These are runs of 8 systems, one row a step. Runs of the same system follow the same rule from any start.
R, trace 1 (8 x 18):
10; -7; 16; 25; 51; 23; 16; 13; -4; -10; 7; 1; 23; 18; 0; 13; -21; 20
3; -14; 1; 28; -2; 14; -26; -10; 14; 29; 38; -4; 14; 17; -15; -17; 16; -25
-4; -1; 3; -4; -53; 5; -13; -1; -16; -8; -6; -14; -14; 42; 11; 8; -10; -6
5; 16; -12; -17; 0; -6; 37; -17; -11; 38; -8; 23; -23; 9; 16; -2; -25; 12
1; 19; 4; 5; 11; 2; 4; -34; 14; 10; -1; 8; 38; -29; 24; 17; 23; 26
-26; -10; -4; 34; 32; 9; -4; 15; -5; -13; -6; -40; 24; 18; -9; 9; 19; 12
-13; -14; -39; 22; -19; -12; -11; 12; -6; 19; 8; -2; -12; 17; -21; -15; 12; -40
13; 7; -15; -15; -50; -13; 3; -2; -20; -21; -20; 34; -9; 1; 15; 18; -19; -10
L, trace 2, 8 rows:
-16; -25; -2; 12; 11; -15; 6; 2; -34; 32; 4; -3; -30; 3; 6; -37; -15; -11
-22; 15; -27; -26; -14; -16; -29; -27; -8; 12; -7; 17; 22; -19; -1; -1; 20; -1
-6; 15; -3; -25; 36; 6; 6; 22; 6; -30; -20; -7; 8; 5; -22; 18; -11; 24
23; -7; -2; 17; 12; 2; 13; 20; 34; 4; 18; -6; -19; -18; -19; -9; 12; -22
7; -19; 11; 6; -42; -13; -15; 4; -17; -27; -7; 5; -10; -14; 17; -1; -1; -16
-6; -6; 9; -24; 14; 1; -10; -10; -28; 15; 7; 19; -6; 16; -1; -20; -34; 6
-2; 20; 4; -22; 9; 7; -19; -25; 26; 15; 12; 0; 22; -14; -6; -1; 22; 11
-3; 1; 18; 6; 10; 10; 6; 21; 14; -31; -10; -37; 1; 5; -4; 13; 10; 16
R, trace 3 (8 x 18):
2; 22; -4; -23; -15; -7; 4; -16; 14; 4; -9; 4; -4; -15; 8; 7; 10; 10
-3; 3; 6; 9; 23; -1; 20; 7; 6; -11; -12; -17; 1; -15; 6; 8; 10; 18
-9; -15; -6; 19; 14; -8; -8; 6; -1; 2; 7; -8; 5; -15; -8; -14; 18; -11
-6; -9; -7; -7; -18; -7; -21; 11; -12; -20; -6; 1; -2; 3; -10; -1; 0; -13
13; 6; -6; -19; 1; -1; 9; 8; -2; -4; -5; 22; -16; 2; -9; 0; -23; -3
21; 7; 16; -4; 10; 7; 5; -9; 18; -3; 9; 14; 8; -19; 7; 6; -1; 6
-1; -9; 25; 12; 16; 13; -6; 4; 5; -8; 8; -22; 6; 4; 1; -3; 3; 9
-12; -8; 0; 1; -8; 0; -13; 1; -2; 16; 11; -15; -15; 13; -8; -20; 4; -12
J, trace 4 (8 x 18):
6; -5; -17; 10; 16; -26; 44; 4; -5; 19; -11; 17; -26; -42; 14; -14; 1; -4
-7; -16; -7; -3; 35; -16; -13; 3; -24; -21; -8; 31; 23; -40; -2; -7; -8; 2
-2; -6; -20; 4; 34; 14; -21; 13; -3; 3; 19; 18; 21; 28; -40; -2; -15; -13
15; 3; -18; 5; -30; 6; -17; 11; 29; -11; 14; 2; 2; 10; -28; 10; 15; -32
25; -1; 24; -15; -37; 6; 1; 13; 6; -31; -4; -1; -24; 7; 6; 7; -18; -5
17; -6; 48; -6; -1; 11; -1; -18; 6; 14; 20; -4; -17; -8; 21; -19; -10; 11
-24; 1; 23; -2; 11; 8; -19; -17; 3; 4; 2; -32; 23; -6; 10; -4; 23; 24
-29; 9; -18; 7; 7; 0; 12; 6; -5; 15; -15; -35; -4; 28; -7; 3; 11; 12
W, trace 5 (8 x 18):
-2; 5; -21; -18; -17; -9; 2; 8; -3; 10; -5; 7; -27; 13; -15; -8; -10; -17
14; 4; 3; -16; -11; -13; 2; -20; -4; 8; -1; 31; -5; -27; 15; -6; -9; -2
6; -8; 23; 8; 35; 6; 1; -1; -1; -12; 5; 5; 16; -22; 7; -4; -4; 16
-5; -11; 3; 21; 14; 13; -17; 14; 14; -8; 13; -26; 11; 11; -20; -2; 16; -8
-3; 4; -10; -10; -37; -1; -9; 12; 4; -11; -6; -13; -19; 22; -11; 5; 2; -14
9; 8; 1; -29; -19; -10; 10; -13; -10; 18; -4; 22; -28; -1; 10; -10; -23; 1
7; 1; 21; -3; 22; -2; 5; -25; 2; 13; 8; 14; 12; -35; 21; -9; 5; 19
-12; -10; 11; 21; 35; 8; -7; 12; 10; -19; 1; -28; 23; -8; -8; 4; 19; 11
B, trace 6 (8 x 18):
-19; 0; -21; 25; -2; -7; 19; 17; 4; 5; -14; -39; -15; 15; -5; 4; 20; -3
-14; -1; -28; 7; -34; -20; 4; -10; -17; 24; -7; 5; -15; 3; 10; -8; 8; -19
-4; 1; -18; -17; 3; -16; -2; -17; -24; 10; -7; 40; 9; -18; 7; -4; -15; 1
9; -6; -5; 5; 41; 1; -5; 7; 5; -15; 7; 24; 26; -26; -15; 3; -2; 0
15; -13; 4; 25; 0; 12; -10; 24; 15; -37; 6; -10; 13; 4; -14; 13; 10; -13
18; -8; 13; 6; -37; 10; -1; 7; -1; -6; 9; -6; -23; 29; 2; 1; -14; -16
11; 15; 19; -25; -19; 6; 0; -31; 1; 28; 11; 13; -11; 8; 19; -7; -14; 10
-8; 15; 19; -18; 34; 6; 6; -19; 5; 8; -3; -5; 16; -15; 11; 0; 2; 37
W, trace 7:
-25; -22; -9; 6; 5; -8; -36; 11; -15; 0; 8; -16; 2; 4; -21; -24; 12; -18
-3; 10; -13; -40; -26; -7; -29; 5; 2; -21; -7; 11; -2; 0; -19; 4; -4; -9
26; 11; 6; -29; 12; 0; 15; 3; 13; 4; 6; 26; -22; -14; -8; -6; -24; 1
19; -14; 23; 21; 14; -1; 7; -6; 17; 3; 17; 2; 0; -37; 13; -13; 13; -4
-11; -23; 22; 16; 5; 3; -19; 18; -7; -28; -1; -31; 4; 0; -2; -7; 9; 0
-13; 2; -5; -22; -17; 5; -27; 5; -2; 5; 8; -15; -14; 31; -23; -13; -4; -10
9; 23; 0; -39; -27; -8; 0; -15; 12; 8; -5; 15; -19; -13; 5; -1; -3; 3
9; -1; 18; -5; 31; -7; 24; -4; 3; 5; -3; 5; -10; -33; 14; -12; -4; 18
J, trace 8:
16; 15; 37; -23; 2; 32; -6; -26; 10; 21; 23; 6; 4; 34; 7; 2; -25; 21
-1; 16; 18; 20; -2; 15; 4; -20; 36; 12; 9; -37; 23; -4; 15; 15; 42; 17
-24; -2; -4; 28; -12; -4; 21; 11; -19; -13; -28; -40; -4; 19; 20; 16; 10; 17
-10; -5; -19; 11; -14; -22; 25; -15; -26; 42; -8; 10; -25; -4; 23; -18; -5; -9
-3; 13; -14; -26; 8; -17; -2; -25; -11; 3; -14; 39; 20; -35; 12; 4; -1; 13
9; 9; -11; 4; 51; 17; 13; 7; 6; -5; 5; 20; 27; 9; -20; 16; -17; 13
12; -15; -18; 46; 2; 6; -3; 16; 16; -8; 16; -1; 19; 4; -17; 9; 20; -28
5; -14; -4; 4; -50; -4; -17; 11; -19; -29; -6; 7; -8; 18; 2; 8; -10; -23
D, trace 9:
-33; -6; 21; -34; 28; 0; -34; 2; -19; -13; -7; -22; 5; 1; -11; -19; -4; 22
-17; 17; -14; -32; 18; -3; -14; 3; 26; 13; 3; -21; -8; -8; -33; -15; 22; 1
-3; 7; -19; -8; -18; -22; 13; 14; 16; -12; -20; -14; -22; -29; -4; 3; 24; -9
-1; -25; 1; 12; 11; -20; 16; 20; -21; -14; -12; -1; -24; -28; 7; -15; -6; -7
-5; -19; 3; -12; 17; -10; -27; 4; -18; -12; 7; 20; 7; -24; -10; -21; -9; -10
3; 1; 0; -24; 6; 8; -25; 18; 10; -26; 3; -1; 2; 7; -31; 2; -5; -5
13; -2; 10; -3; -11; 3; -1; 13; 27; -3; 13; -16; -25; -1; -15; -8; 8; -13
7; -7; 25; -3; -20; -7; -2; -4; 1; -10; -3; -11; -18; -21; 20; -10; 7; 2
A, trace 10:
-16; 9; -9; -6; -9; -8; -6; -14; 13; 21; -2; -22; -1; -12; 0; -9; 30; 0
-15; 6; -19; -14; 10; -14; 12; 9; -15; -9; -26; 3; -5; -9; -2; 5; -5; 11
4; -9; -16; 14; 19; -9; 7; 2; 2; 16; 10; 14; -2; -16; -9; -14; 4; -15
2; -9; -9; 9; -13; -8; -13; 12; 0; -28; -5; 3; 8; -15; -5; 7; 11; -13
12; -10; 6; -5; 5; 7; -1; 15; -7; -12; 5; 12; -11; 11; -12; -2; -26; -8
17; -1; 18; -3; -15; 9; -9; -8; 16; 4; 18; 3; -5; -6; 4; -6; 5; -7
1; 3; 22; -11; -4; 4; -4; -4; -2; -17; -8; -6; 2; -2; 13; 6; -6; 19
-5; -1; 14; 2; 22; 9; 2; -5; 3; 18; 9; -13; -2; 8; 0; -12; -2; 11
L, trace 11 (8 x 18):
1; -3; 14; 5; 12; 8; 7; 0; -15; -11; -7; 2; 9; 8; 14; 8; -16; 17
-1; -2; -6; 17; 13; 9; -1; -9; 9; 25; 18; -1; 11; 7; -6; -7; 9; -5
-4; 6; -6; 7; -22; 2; -4; -2; 2; -14; -9; -8; 8; 10; 6; 17; 12; 2
2; 2; -4; 3; 7; 3; 21; 4; -6; 11; -2; 3; -15; 16; 2; 0; -17; 2
6; 4; -8; 8; -6; -5; 5; -18; 5; 15; 4; 13; 9; -16; 12; 1; 12; -2
-5; -2; 1; 8; 12; 4; -2; 4; -10; -20; -9; -1; 18; 3; 4; 13; -3; 12
5; -3; -8; 13; 12; 8; 3; 6; 8; 11; 14; 0; 0; 14; -15; -4; -1; -11
8; 4; -2; 2; -30; 0; -1; -5; 5; -6; -2; 5; -1; 2; 6; 10; 5; -6
B, trace 12:
-28; 6; -27; -18; 4; -9; -25; 4; -4; -5; -9; -8; 10; -1; -22; -3; 17; 0
4; 4; -29; -7; -1; -12; 19; 22; 1; -13; -15; 12; -16; -5; -16; 7; -5; -13
22; -8; -1; 14; -16; -11; 8; -5; 6; 2; 7; 23; -7; -28; 9; -4; 4; -19
8; -15; 23; 1; -1; 0; -17; -4; -16; -20; 3; 15; 11; -15; 12; -3; -10; 3
4; -9; 17; -8; 21; 15; -16; 10; 3; -7; 16; -4; 2; 12; -18; -10; -13; 1
6; 13; 8; -13; -14; 11; -6; 3; 24; -4; 5; -17; -7; 10; -10; 6; 9; 1
3; 9; 11; -7; -13; -2; 20; -4; 3; 3; -10; -12; -21; 3; 15; 4; -3; 12
-8; -2; 7; 2; 9; -6; 6; -16; -5; 25; 3; -6; -4; -13; 14; -15; 8; 8
D, trace 13, 8 rows:
-8; 12; -9; -46; -8; -12; -18; -5; -1; 2; -7; 13; -13; -15; -12; -12; -3; 0
11; 8; 2; -15; 20; -2; 19; 20; 19; -19; -9; 0; -15; -21; -14; 5; -4; 6
8; -18; 5; 25; 12; -7; -3; 12; 11; -13; 8; -5; 4; -30; -2; -7; 19; -12
-14; -18; 4; 2; -14; -6; -29; 11; -19; -22; -3; -12; -1; 3; -4; -9; 4; -10
-3; -1; 9; -28; -2; 0; -11; 3; -5; 10; 6; -3; -26; 11; -15; -21; -17; -3
15; 13; 12; -27; -1; -3; 2; -7; 19; -1; 2; 9; -9; -27; 2; -2; 2; 8
2; -2; 14; 9; 21; 2; 7; 13; 11; -25; -7; -16; 7; -20; 2; 7; 11; 13
-17; -18; -1; 19; 6; -4; -17; 6; -5; 2; 6; -21; 3; -4; -7; -14; 19; -8
S, trace 14:
26; -1; 4; -6; -24; 21; -20; 10; 21; -3; 28; 10; -7; 34; -28; 0; -16; -27
22; 2; 27; -15; -40; 5; 17; 2; 2; 1; 0; -5; -44; 17; 17; -5; -23; -2
3; 0; 39; 0; 7; 1; 19; -29; -7; 25; 2; -8; -10; -14; 39; -14; -5; 28
-22; 7; 19; 5; 19; 10; -14; -20; 9; 2; 0; -33; 34; -8; 12; 7; 30; 29
-33; 10; -31; 1; 12; 5; -10; 13; 4; 3; -8; -34; 10; 33; -28; 6; 20; 2
-14; 4; -48; -1; -24; -23; 8; 3; -8; 22; -10; 7; -23; 6; -11; -6; 8; -27
8; -5; -12; -6; -12; -28; 17; -5; -21; -10; -21; 36; -8; -41; 22; 1; -9; -5
18; -7; 13; 9; 41; 6; 1; -2; 1; -18; 7; 30; 32; -32; 4; 6; -9; 11
S, trace 15:
0; 6; 7; 3; -8; 19; -18; -18; 4; 18; 18; -2; 17; 31; -1; 3; 0; 2
-3; 21; -6; -14; -28; 5; 6; -6; 5; 3; -11; -13; -8; 26; 5; 15; -1; 9
-5; 9; -10; 9; 4; -5; 30; -11; -6; 25; -9; -2; -8; 3; 15; 2; -2; 11
-7; 0; -7; 22; 0; -6; 3; -15; -4; 2; -6; 1; 25; -17; 17; 10; 20; 6
-12; -1; -17; 7; 14; 2; -8; 8; -11; -16; -9; 2; 24; 11; -9; 14; -1; 4
7; 4; -25; 2; -6; 2; -1; 1; 2; 11; 9; 19; 4; 17; -15; 4; -7; -17
20; 3; -3; 0; -25; -3; 12; 0; 1; -9; -5; 18; -10; -4; 9; 11; -10; -8
14; -4; 16; 9; 11; 5; 14; -7; -7; -2; 0; 13; 4; -3; 17; 2; -15; 10
A, trace 16 (8 x 18):
13; -11; 49; 10; 46; 20; -2; -6; 6; -2; 20; -5; 17; -12; 9; -10; -8; 25
-18; -6; 20; 19; 5; 13; -14; 10; 17; -7; 4; -60; 6; 13; -5; -1; 32; 8
-26; 11; -11; -31; -16; -7; 4; 11; -8; 11; -18; -33; -40; 32; -13; -10; -6; 6
-3; 16; -14; -34; -8; -22; 9; -26; 1; 42; -3; 23; -23; -27; 8; -22; 1; -3
-5; -1; -6; 3; 25; -19; 3; -7; -6; -19; -16; 23; 29; -58; 13; 6; 14; 12
-5; -26; -6; 39; 50; 5; -1; 36; -3; -26; 5; -10; 18; 0; -26; -1; 2; -8
5; -13; -12; 14; -33; 5; -16; 29; 16; -11; 11; -22; -25; 28; -30; -5; 7; -38
20; 9; 9; -45; -50; -7; -3; -4; -7; -4; -6; 23; -39; 4; 7; -6; -29; -8

Name the system that made each run.
trace 17 (2 x 18):
19; -1; 36; -18; 32; 12; 9; -5; 5; 11; 17; 11; -12; -4; 2; -17; -29; 17
5; -4; 26; 22; 6; 10; -11; -10; 31; 7; 20; -29; 14; -22; 6; -6; 35; 1
 -> W
trace 18 (2 x 18):
7; -2; -2; -15; 10; 2; 1; 9; 6; 15; 13; 7; -23; 7; -20; -19; -14; -13
13; -4; 11; -3; -18; -7; -7; -11; 10; -6; 6; 8; -1; -31; 12; -6; 13; -7
 -> W
trace 19:
12; -31; 8; 29; -13; 1; -11; 23; -5; -8; 17; -9; -21; 10; -12; -18; -6; -32
4; -7; 21; -23; -43; 2; -32; -12; -13; -10; 6; 6; -11; 10; 10; -10; -13; -10
 -> W
trace 20 (2 x 18):
-12; 17; -1; -10; -21; 5; -13; -4; 24; -6; -5; -34; 8; 7; -4; 12; 32; 7
-2; 6; 2; 0; -10; -2; 32; 14; -1; -3; -20; -23; -33; 14; 9; 6; -7; 11
 -> J
trace 21, 2 rows:
-10; -12; 47; 14; 21; 7; -8; -18; -7; -7; 4; -27; 24; -24; 30; -4; 17; 31
-48; -1; -4; -3; 20; 2; -29; -8; -13; 11; -3; -39; 24; 16; -9; -7; 24; 17
 -> D
trace 22, 2 rows:
-23; -28; 3; 4; 21; -11; -28; -5; -35; 13; 11; 7; 4; -12; -2; -36; -5; -9
-13; 15; -14; -42; -16; 3; -38; -4; 0; -11; -2; 9; 11; 15; -23; 5; -4; 1
 -> R
trace 23:
0; -17; 48; -16; 13; -1; -16; 2; -5; -12; 7; -16; -18; -24; 9; -29; -5; 11
-23; -14; 19; -12; 3; -4; -36; -6; -4; 9; 13; -27; -4; -8; -7; -31; 19; -1
 -> L
trace 24:
-25; -6; -5; 16; 20; 18; -27; 3; -14; -11; 2; -18; 40; 36; -14; 11; 5; 9
-2; 5; -36; 12; -15; 6; 2; 9; 6; 23; 12; -2; -11; 42; -26; 0; 1; -29
 -> R
trace 25 (2 x 18):
-9; 2; -5; 4; 17; 1; 16; -4; -17; 17; -6; 2; -2; 16; 6; 0; -17; 13
-7; 4; -17; 11; 12; 2; -4; -12; 8; 19; 8; 3; 20; -2; -6; 1; 19; -2
 -> B
trace 26 (2 x 18):
4; -6; -2; 1; 22; 0; 16; 8; -24; -19; -15; 23; 12; -1; 9; 12; -28; 15
15; -3; -6; 16; 23; 11; -8; -6; 17; 15; 27; 19; 21; -5; -16; -4; 5; -13
 -> L
trace 27:
1; 7; 7; -2; 26; 31; 3; 13; 6; 13; 18; -15; -5; 60; -27; 0; -26; 8
11; 22; -10; 7; -53; 0; 7; -24; 30; 25; 7; -7; -7; 4; 14; 10; 27; -13
 -> W
trace 28 (2 x 18):
1; 18; -25; -7; -2; -3; 12; -18; -11; 8; -12; 32; 20; 6; 9; 20; -12; 10
16; 10; -6; 15; 32; 12; 20; 0; 16; -4; 3; 15; 25; -4; -5; 19; -5; 11
 -> L
trace 29, 2 rows:
-10; -1; 3; -51; 22; -5; -33; 16; -7; -24; -4; 12; -3; -11; -32; -15; -16; 2
9; 4; 6; -21; 32; 15; -9; 18; 32; 4; 22; -9; -14; 7; -43; -15; -2; -7
 -> J
trace 30 (2 x 18):
-16; -5; 4; 9; 8; 7; -11; 11; 4; -7; 0; -30; 7; 12; -9; -1; 15; 5
-15; 0; -9; -4; -18; -8; -7; -7; -2; 21; 2; -15; -17; 6; -1; -16; 13; -9
 -> D
